One turn sends every row of this set to another row. A few are shown first. Where does it send the rows asked after them?
lifet: [ 32  46  17  47  37  -2  13 -16  -1  47  -9  24 -52  11   8 -11  10  -3
 -16 -22   1   6  17  -4  -2]
somed: [  3  -1 -12 -27  30   4 -23  67  -5 -15 -10 -53 -18  10   7  -4 -12   3
  18   6 -13   0  -2  -2  30]
Nabun: [  2  36 -20  16  -1  31  -4 -31   5 -24  25 -14   7  19   1 -21  -9 -11
  38  11 -20 -30  20  48  26]
zipet: [ 28  -5 -38 -19 -29   7 -21  -8  -9 -16  33  -2   4  23 -10  29  29  -6
  -2  18  -3 -34 -20 -16 -29]
kame: [ -2  43  35  12 -12  25   8 -20  -8 -56  11   3  -5  -8  21 -12 -13   7
  14 -50 -16  10  43  17  23]
bubib: [  6  43 -30   3 -25  17 -42 -21   4  -1  32 -11 -31   0  18 -42 -25  -6
  25  15 -36 -30   4   8  25]
gufin: [ -2  26  45  11 -12  38   3 -22  -6 -22  17   1   2 -10   6 -14 -23  -8
   6 -46 -12  11  67  15  22]
pini: [ 21  47   6  35  43  -7  41   0  34  -1  19  22 -27  19  -3  -2 -18   2
  15 -25   3  15 -33 -14  15]
fam: [  7 -13 -10 -28  28  17 -17  66  -4 -14  -7 -62  -3  13   0   2  -5  -1
  18   4  -1   1   4   5  30]
rali: [-16  11   5 -34  -3   4 -34  43   4  -8 -16 -24  16   3  37   7  -7  -3
 -29  -4   2   8  37 -46   6]
gizi: [  4 -12  -6 -31  30  14 -26  66  -5   3  -7 -55 -13   7  -4  -6 -19  -6
  12   9 -10  -1  11  -4  30]
bilub: [ 20  43  -7  42  51  20  22 -14 -11  -6 -18  22 -10  32  38  -1  26  18
 -15 -43 -10   5   8   1   6]
zodo: [ 35  50   4  53  35  -3  32 -16  -3   4 -11  17 -38  26  19  -2  29  12
  -2 -32  11   9  -5  10  -2]
Sobup: [ 42  27  17  51  33  20  35 -20  -3  39  -3   8 -19  27  -5   4  26  -6
  -6 -31  25   7  25  12  -4]
keduv: [-13   1   3 -32  -5  17 -21  42   3 -15 -11 -31  35  11  31  14   2  -2
 -23  -8  15  10  40 -35   6]
Regi: [ 24   9 -37 -22 -24  -7 -36  -6  -7  -4  26   9 -18  11  -4  18  13  -6
 -12  23 -17 -37 -21 -30 -28]
vor: [ 14  28 -36   9 -26  35 -15 -22   4 -30  39 -25   1  22  15 -23   2   2
  40   2 -11 -30  -4  29  25]
disin: [  3  17  37  -6 -37  16   0   0 -30 -20  21 -12 -27 -39 -28  35  -3 -27
   0 -41  27  19  18 -23  -3]
zalev: [ 17  41   3  36  52  15   1 -13  -9  37 -18  31 -25  18  26 -14   3   2
 -29 -32 -24   4  28 -16   7]
Tiv: [ 36  42  29  40 -13  -9   8   2 -10  17  10  -1 -65  -1 -21  26  10 -11
  15 -17  43   8 -21 -15   1]
nak: [ 19  34  16  32  45   3  33  -3  33  37  25  23 -27  12 -20 -10 -34 -12
   5 -21   2  14  -9 -22  14]
dom: [ 27  -6 -26  -1  -8  -6  -2   8  -5  -5  24  19  15   8 -20  38  23 -13
 -35 -10   6 -27 -18 -42 -36]
vege: [ 28 -12 -30 -23 -27  10 -31 -11  -9  18  33   1  -1  14 -22  21  14 -19
 -13  22  -8 -38   0 -26 -29]
mive: [ -1  -3 -12 -40  22  19 -25  59 -21   3 -20 -54   2   0   4  -7  -3  -7
   2   2   1   2  14 -28  25]
livi: [ 37  35  33  40 -14  -1   9  -2 -11  28  11  -1 -59   0 -30  25   8 -16
  15 -18  47   7 -12 -13   1]
gepin: [ -3  54 -19  14   3  15 -19 -28   4 -14  18  -2 -17   8   7 -31 -24 -10
  29  17 -38 -30  17  37  28]
ponav: [-14  13  -3 -31  -5   3 -25  45   3 -34 -16 -28  24  10  44  12   6   7
 -21  -9   8   8  23 -37   6]
novur: [ 24   6 -29   0  -7 -15 -10  10  -6  -8  21  27   0   3 -13  33  18  -9
 -38  -6  -2 -25 -26 -47 -38]
dibu: [ -1  29  34  -6 -37   3  -9   3 -29 -24  15  -5 -46 -46 -19  28  -9 -22
  -6 -35  17  19   9 -31  -4]
kezum: [  0  -2 -18 -37  24  22 -17  57 -20 -14 -20 -58  10   6   8   0   8  -2
   9   0   6   2   8 -20  25]
mure: [ -4   7 -19 -39  25  12 -26  60 -21 -14 -22 -51  -1   0  14  -7   1   1
   4   2  -2   1   3 -28  24]
Nit: [  0  34 -11  11  -1  32 -15 -32   6   9  26  -7   0  10 -10 -29 -27 -23
  28  18 -29 -29  36  37  27]
zur: [ -6  47  41   9  -9  17 -10 -18  -7 -27   9  11 -24 -21  19 -24 -31  -2
   5 -44 -27  12  54   3  23]
sen: [ 27  -4 -24  -3  -6 -10 -12   7  -6  11  24  23   4   1 -21  32  11 -15
 -41  -4  -2 -27 -13 -48 -36]
giko: [ 26  22  14  36  41  16  53  -3  34  15  27  13  -2  26 -23   2 -15  -9
  15 -29  18  14 -12  -7  14]
Teg: [ 27  20   6  39  50  41  23 -18  -9  33 -11  14   8  33  13   2  19  -3
 -21 -41   0   4  41   0   7]
Vope: [ 39  37  29  42 -15   0  15   1 -13  14  12  -5 -53   4 -25  29  17 -11
  19 -21  49   7 -20  -8   2]
notof: [  2  29  27  -3 -38   8   2   3 -31 -44  17 -10 -34 -36 -13  37   5 -16
   5 -42  27  19   1 -22  -3]
Bal: [ 11   9 -20   2 -26  47 -26 -27   6  21  44 -24   2  11  -7 -30 -18 -19
  28   9 -14 -31  28  18  24]

nak -> giko
sen -> dom
disin -> notof
Now these:
zodo -> lifet
gepin -> Nit
gizi -> fam
vor -> bubib
Tiv -> livi
Regi -> vege
mure -> mive
keduv -> ponav
kame -> zur
Teg -> bilub

One turn sends every row of this set to another row. A few are shown first. Where does it send the rows asked after them?
vodub: [-37 -10  15   7  11  37   2   2  -4  32  -3  15 -44   5   0]
Peb: [-25  -8  31  18  -8 -54  30  30  35   1  24  -2  -9  13 -11]
nos: [ 10  38   8  -9  -9  -8  11  43  23 -18 -14 -20  27 -20  39]
vuv: [-24  -7 -20 -32 -18  25 -14 -13 -16  10 -23  16 -28   3  13]
Kebed: [  2 -38  65 -18  -3  20  -3 -12  19  11 -13   2 -12  10   7]
dif: [ -8  -9 -30  14 -37 -41  -7  18   2 -11  -2 -29 -25   9  29]
kaven: [ 12 -17  32  -9   5 -44   5   9  30  34  16 -39   4  30  19]
netir: [  5  27 -19 -19   8  12  13  14  39 -51   6   0  20 -15 -11]
vos: [  5  47  -6  39   7 -11   9  -1  35  -4 -18 -15 -21  36   5]
ges: [-28  -1  21 -24 -25   4 -38  19   2  23  -7 -22  -1 -37  11]
vozik: [ 25   8  26  37 -34 -18  -2  -5  17  33 -10  -3 -34 -16  -2]
Kam: [ 27   1  15   2  14  -3 -16   0  26 -17   4   1  10 -26 -56]
lup: [ 43   6  30   5   6 -16 -13  33   2 -26 -30  -7  20 -18   0]
lir: [-41  -3  -6  15  23  35 -24  -9  -8  17  -2   2 -21  19  -2]
bopi: [  9   4  31 -11 -11  -7  26  15  39  19  22 -25  22   0  60]
pibi: [-24   0  -4 -22   2  32  13  -3  -6  25 -15  31 -47   8  20]
Tak: [ 38  16 -10  18  -1 -26   4  -4   3  16  15  22 -34   8  58]
zeger: [-22 -15 -16  -4   2  39 -33 -28 -17   3 -10  12  -6  12  12]
depum: [-19  11   1 -19 -22 -23 -16 -39 -18  19  45  -8   2 -13 -11]
neni: [ 20 -19  13  46 -22  10   8 -11  19 -34  -6  -9  -3  21  36]
zibil: [  6   6  16  37  37 -43  -5   6  16 -20  39  19  16  25   8]
Nok: [ 33  -7  11  -8  47 -22  -6  -7  29  17  49  14 -11   1 -17]
mog: [-37   4   7 -25  31 -16 -20  36   3 -10 -23 -21 -25  24  -8]
vid: [ 46  -2  28  -1  41 -41 -13  10   9   3  -7 -11   4  30   3]
zal: [-12 -20  -5 -28   5 -33  17  15  33  21  58 -13 -16  -6   1]
lilun: [-13  40   8 -43  31   7  -8 -11  29  24  -1   4  -8  25  40]
Basi: [ -2   2  40 -13 -11   9  38 -13 -10 -31  -3  19 -25   0 -32]
milas: [ 10  36  10 -37   5 -15  13 -50  -6   1  14  23 -15  18 -19]
rupab: [ 15   5  36  -6 -25 -23  49  -2  42  -8  17  37   5   1  28]
kotuz: [  1 -23   0 -23 -18  14  33  10  38 -28  40   1  10 -22  28]
tika: [  5  45 -15 -21 -25 -50   7   4  30 -20   2  18  22  -4  12]
mub: [ 16  -7  17  22 -26 -38 -30  -4   5 -23  15  14  37 -20  -5]
pemef: [  9  -6  25  -8  37  30 -24  10 -10 -19   7  25   0  -4  53]
ladi: [-26   2  11  11   7  12   4 -14 -26 -16  65   5   6 -12  28]
semiz: [-44  19   8   5  12   2  34  20 -15 -41  25  -5 -19   2 -10]

ladi -> Basi
neni -> vozik
Now these:
rupab -> mub
pemef -> Kebed
lir -> pibi
Kam -> zal
kaven -> nos

One turn sends every row of this set to another row. A few are shown first. Where does it send the rows asked after them?
dap: [ 17  28 -48  16 -42 -31  32   6 -37 -23  -2  24  -2  -7   9 -10 -17]
pes: [ -3  -2 -44  64 -17 -32 -12   1  -9 -27  17  14 -19 -15  14 -23  10]
nado: [ -8 -34   6 -15  18   3  -9  -3   4 -10  32  35 -20  10 -11  -2  48]
fefi: [ 25  49 -14 -30 -10 -30   4  20 -19  35  -9  -8   6  -4 -23 -17  39]
romuk: [ -5   1 -45  55 -34 -29 -10   3 -15 -34  20  22 -25 -13   4 -12   8]
Butar: [-15   0 -39   0  28 -49 -33  -1 -22  -8   8 -13  -2 -27  -2  22  18]
deve: [  2 -34   2   1  20  12 -11   9 -25  -1  43  27  -6  18   1  20  44]
Zokof: [-20   5  30 -11   1  15  -5  12 -13  -6   4  25 -10  30   2  27 -43]
ler: [  5  26  27   3 -26  -9  19  18  -4  25 -36 -35 -40  27 -16 -10  28]
Veke: [-12  13 -18  53   8 -14  24 -13   3  16  -9  12   3  40  29  17 -31]
Lofes: [-33   6  43   1   4  27   6  -7   8   6 -21   1 -18  18  -4   8 -31]
lor: [  9   8 -20  62   0  19   4   2 -16  16  34  33  20  12  22 -15   8]
zatil: [-15  22 -20  63   6  -8  11 -10   3  26   1  11   7  37  21  22 -23]
Bon: [ 23  10 -26  36 -31 -30  50   8 -17   6 -10   7 -26  51  16   5  18]
todu: [  2  15 -21  68 -13  17 -11   5 -15  11  37  33  13   5  12 -13   6]
fik: [ 11  24 -51  14 -47 -34  37   2 -38 -21  -1  26  -8   6   3  10 -10]
tev: [ 12   1   7   8 -33  11   5  31  12   4 -44 -26 -40  -8  -9 -15  45]
lopu: [  4  21  26  14 -28 -28 -11  37  -6   8 -17 -24 -51  42  -9   4   7]
lubi: [ 15  15 -30  38 -25 -29  46   2 -16  17  -7   6 -17  56  12  23  18]
lapir: [ 10 -26   4 -15   1  52  27   9  -2  10 -13  16   1  -3   2  12  44]
tedu: [-21 -17 -29  -4  20 -26 -13 -18 -14 -19   0 -13 -16 -45 -12  -1  41]
Buze: [-16   4 -36 -30  28 -47 -14 -14  -4  -6   1   5   3 -29 -13   7  20]
mitek: [-19 -25 -24   8  26  -1  -9  -7  20   0 -34 -23 -11 -33   5  15  37]
gep: [ 12  43 -21 -30 -16 -21  17   5 -38  13 -25 -21   6 -34 -20  -9  20]
mez: [-11 -28  18  -2  15  43   1  -8 -16  -2  28  26  -1  -8  -7  -4  36]
tonuk: [-21  -2  11 -18 -12  24  16   5  15 -14 -52  -1 -18 -11   0  16 -26]
Turam: [ 10  28 -20 -17  -9  23   3  16 -12  17 -35 -10  22 -52  -7  -8  14]
Loza: [-18  12  38 -23  -3  22  -4   7   7   3   5  37  -7  21 -11  -5 -27]
Feke: [ 28  52 -17 -17 -21 -26  -8  34 -47  23  -2 -13   8 -10 -14  -3  16]
zalog: [ -8  32  27   2 -14 -29 -13  21  23  20 -27 -18 -41  31 -17 -15   6]

lopu -> deve
Buze -> zalog
Now these:
tonuk -> mitek
todu -> fik
mez -> gep
dap -> Veke

One turn sends every row of this set to another row. A few are shown first. Where does it send the rows asked after them?
Riv: [ 18  15 -39   5  26 -27   9  -9 -22 -25   2  -2  38   2  17 -14  11 -48
   0]
ronas: [ -8  17  10   6  25  46  14 -32 -19   5  27   8 -34   3  15  -5 -18 -11
 -30]
bobot: [ 47  15  17  45  34  -2  28 -10  -2   4 -13  14  -7  44  -3   7  17   7
  30]
ruzo: [ -2   0 -22  22 -30 -40 -10 -26  42  29 -21  14 -10  38  45 -12 -20  20
  25]
gofo: [ 25  11  35 -27 -25  -9  10  27   5 -15  21   1  17  16   5 -26  -4   8
  25]
dipod: [-39  22  -8   1  14  27  12 -45  -8   3  31  11 -22  29  24  -9 -27  -2
 -33]
Fomi: [-60  29 -33 -18 -30 -18 -17 -15  24   0   4   6  14  14   3   4 -10   6
  -7]
zopob: [ -9  14  19 -19 -26 -11  17  33  19 -13  38  20  24  17  14 -19   6   6
  20]
rebut: [ 36 -15 -25  18  10 -39  28   5  26   6 -20  25  10  10 -42 -25  -3 -19
  25]
Mede: [ 27  23  10  60  20  -9  55  -7   8  12  -7  21 -11  46  12 -14  18  -3
   8]
vaz: [  5 -19  -9  14  -6 -36  -5 -14  26 -31  10 -14 -59 -22  -3  12 -35 -37
 -20]
peke: [ 11   7 -27  42  -3 -15 -19 -19   4   4 -12  39 -18 -15 -28 -49 -11  30
 -14]
Mer: [-23 -11  27   5 -35  -5  17   9 -27  14 -27 -14   1  30 -11  -4  24 -20
  -8]
sev: [ 10  11  20  21  20  46  15 -26 -20  12  24  10 -47  -4  11  -1 -11 -19
 -19]
bev: [ 15   3 -35  16  13   7 -31  -7  39  45  32  -3 -26  27 -36  -4   2  -7
 -13]
gefu: [ 16  22   9   5  -4 -42 -37  10  20 -44 -16 -15 -38  33  17  21   4 -14
  33]
ziko: [  8  -2 -24  18 -13 -44 -22 -28  34  26 -15  14  12  38  48 -18 -10  23
  23]
rure: [ 38 -28  11 -14  18 -28 -11 -31  -2  17   5  36  21 -11   8  17  -8 -22
  20]
gara: [-25  -6 -35  44 -20 -36  31 -13  34   2   3  11 -40  -4  25  -2 -16 -30
 -38]
batop: [  9  39 -48  35  16 -36  -8  -6   8 -43   3   3  -8  63  13 -14 -17 -15
 -24]
sivo: [ 40  -8  -4 -10  22   3 -13  -3 -13 -18   9  10  -3  29 -61   6  -7  -2
  10]
sozig: [-16  39 -24  32  10 -16 -31  -7  13 -45  10  -1 -19  67   8   0 -18   8
 -27]
fato: [ 46  12  20   9 -12 -27 -12  12  11 -30 -12 -18 -51  14  -2  14   5 -18
  39]
pari: [-41  46   1   3 -24  10  28   6  23  -1 -13   4 -50   7 -11  -2   4   3
 -19]
zatol: [ 49   9  29  19   8  -3   4  12   1 -18  -2 -14 -48   1  -2  10   3 -35
  39]
fugi: [-11   6 -34  42  -2 -16 -29 -23  13   1  -9  31 -15   5 -17 -26   3  46
 -34]
Veta: [  9  19 -32  17  16 -15  26  -2 -11 -35  -2  -3  12 -20  24   6   7 -58
 -19]
Befo: [ -6  12 -19  29   3   8 -26  -9  53  37  32  22 -37   9 -27  -5  -2 -20
 -27]
tof: [-16   6  -8  17 -44 -26  11 -32  46  22 -16  12 -39  29  38  -5 -31  19
   1]
nov: [-16 -15 -23  21 -14 -37  13  -6  37  -9   2   9 -46 -26  12   4 -27 -40
 -38]
Nazu: [-20  29   2  12   2 -13 -43 -23  18 -39  23   3 -30  53  12   2 -26  11
 -37]
fid: [ 17 -34  24 -22   0 -26 -34 -40  -4   7  24  23   8   2  10  24 -15  -5
   7]
babo: [ 14  12  -2  60   8 -18  63  -6   7  20  -7  26 -13  37  28 -21  15  -6
  -3]
gutim: [ 10 -23  36 -18  -5 -14 -43 -40   0   2  33  12   0  19  13  22 -22   2
   0]
tunu: [ -9 -16   4   5 -21 -11  28  15 -39  20 -10 -15  12  29  -6 -15  19 -31
  20]
Rir: [ 35   3 -36   1  21 -40  -9  -9 -19 -16 -11   1  44  14  29 -10  10 -23
  14]

vaz -> Veta
gara -> Rir
rure -> dipod
Now these:
Mede -> ruzo
sev -> babo
tunu -> fugi
nov -> Riv
Fomi -> sivo
zopob -> bev

One turn sends every row of this set to another row. A few are shown first. Where does it send the rows asked after them?
soran: [-41   4  -7 -37  -2 -20  28 -37   0  12 -24 -31   1  56  14 -17]
fuz: [-46  13  48 -22 -20  11  38 -14  -3  12   1 -15  26 -45 -38 -36]
Nam: [-36 -13 -12 -14 -13  12  11   0  31 -56 -27  20 -22  38   6 -36]
Tobeb: [-47  -9  -1 -51 -14  12   8 -21  23 -45 -36 -33 -11  26   2  -7]
kopir: [-38 -15  -6 -21 -12  15   8   0  34 -57 -33  14 -21  34   2 -34]
Nul: [ -5  38  46 -44 -12 -16  19 -21  17  21  29  14  37   4 -34 -22]
Tes: [-11  23  15 -17   3  -2  34   2   5  69 -25   8  34   3  -8 -21]
kun: [ -4  25  36 -31   1   5   7   5   8  40 -28  -5  52 -18 -23 -11]
faril: [-15  20  -1 -32 -16 -25   4 -36 -16 -25  11 -22  19  48  13 -16]
didub: [-24  -4 -30 -23  -3  20  18   1  48 -48 -20  30 -19  18   1 -29]
vem: [-23   9 -13 -32 -28  -1   2 -23   2 -64   6 -10  -3  33  12 -13]
vupip: [-20  -2 -24 -26  -4  21  11   2  47 -56 -19  28 -15  13  -1 -28]
leres: [-45  -4 -29 -28 -18  -2  32 -26  11 -24 -16 -11 -26  49  20 -19]
kib: [-25  21  -9 -17 -32 -21 -10 -26   2 -44  -4 -12  12  46  14 -12]
Zede: [-32 -25  -8  -6 -23  29  11   1  46 -47 -12  48  -2   1 -14 -14]
lom: [ -2   4  26   3 -15  -7  -1  -2  -9  45   8  12  51   6 -20 -35]
mabop: [-44  -8  26 -18 -21 -31  37  12 -25  16   2 -34  -4 -17 -28   9]
Tamuv: [-33   6  19 -57  -4 -10  -3 -32   4 -22 -27 -47  21  32  -4  -4]
demib: [-40 -30  -9  -9 -18  31  17   1  52 -36 -23  43  -8   1 -14 -14]
vuk: [-21  30  28 -35  -5 -19  45 -24  23  55  16  18  19  21 -23 -31]
zafeg: [-44   4   8 -38 -20  -8 -12 -22  23 -34 -44 -37  10  34   1  -3]
Miv: [ 10   4  14  -2 -10  14  25  12  47 -16  13  58  -1 -15 -24 -21]
kube: [-27  23  52 -57  -1  -7  28 -20  35  41  -6  -3  28   4 -39 -19]
mora: [-40  -3  17 -10 -24 -36  43  10 -31  18  12 -25  -7 -11 -22   6]
deze: [-26  -6 -24 -28  -1  23  15   3  51 -50 -27  24 -19  12  -3 -28]
rem: [-12  -6  42 -14 -10   3  -8   2   3  45 -15  -6  52  -4 -32 -28]
Naf: [-33 -12  -7 -18 -14  13   4   0  31 -63 -26  17 -18  34   4 -34]
pufa: [-54  11  29 -10 -16   4  61 -16  -5  38   1  -4  10 -28 -26 -46]
Fedem: [-20  -7  25  -3  -7  -2  12  -2   2  69 -15   3  39  10 -21 -37]
Keved: [-33   0  27  -4   0 -12  54   6 -11  40   8  18  -5 -24 -31  14]
gaper: [-31   0  43 -17   1  -6  36  11  -5  24   1   6   5 -37 -42  22]
nugak: [ 11  38  18 -11  -8  -7  14   2  -8  38   5  17  50  -5  -9 -21]
ded: [ -5  -9  29 -21  -2  26  22  15  62 -10 -19  37  -3 -25 -37 -14]
fupu: [-19   8  35  -4  -7 -14  37   8 -18  18  24  22   7 -30 -33  17]
gane: [-10  -8   6  -4  -1  16  46  12  58  16 -12  53 -18  -6 -21 -25]
gim: [-35  -2  26 -14 -26 -34  30  11 -32   6  15 -29   1 -17 -27  10]
Faven: [-50   5 -19 -17 -20 -19  17 -27  15  -7 -33 -18  -9  58  19 -17]
Sug: [-35 -26 -15  -1 -21  27  22  -1  46 -35 -14  51 -10   7  -8 -18]
fof: [-34  23  32  -4 -27   1  46 -17 -17  13  29   4  24 -33 -25 -45]

Fedem -> lom
fuz -> pufa
Now these:
zafeg -> Faven
Sug -> Zede
Nam -> Naf
gim -> mabop
Tamuv -> soran
Tes -> nugak
vem -> Tobeb
deze -> didub
Keved -> fupu
gane -> Miv
Nul -> kube

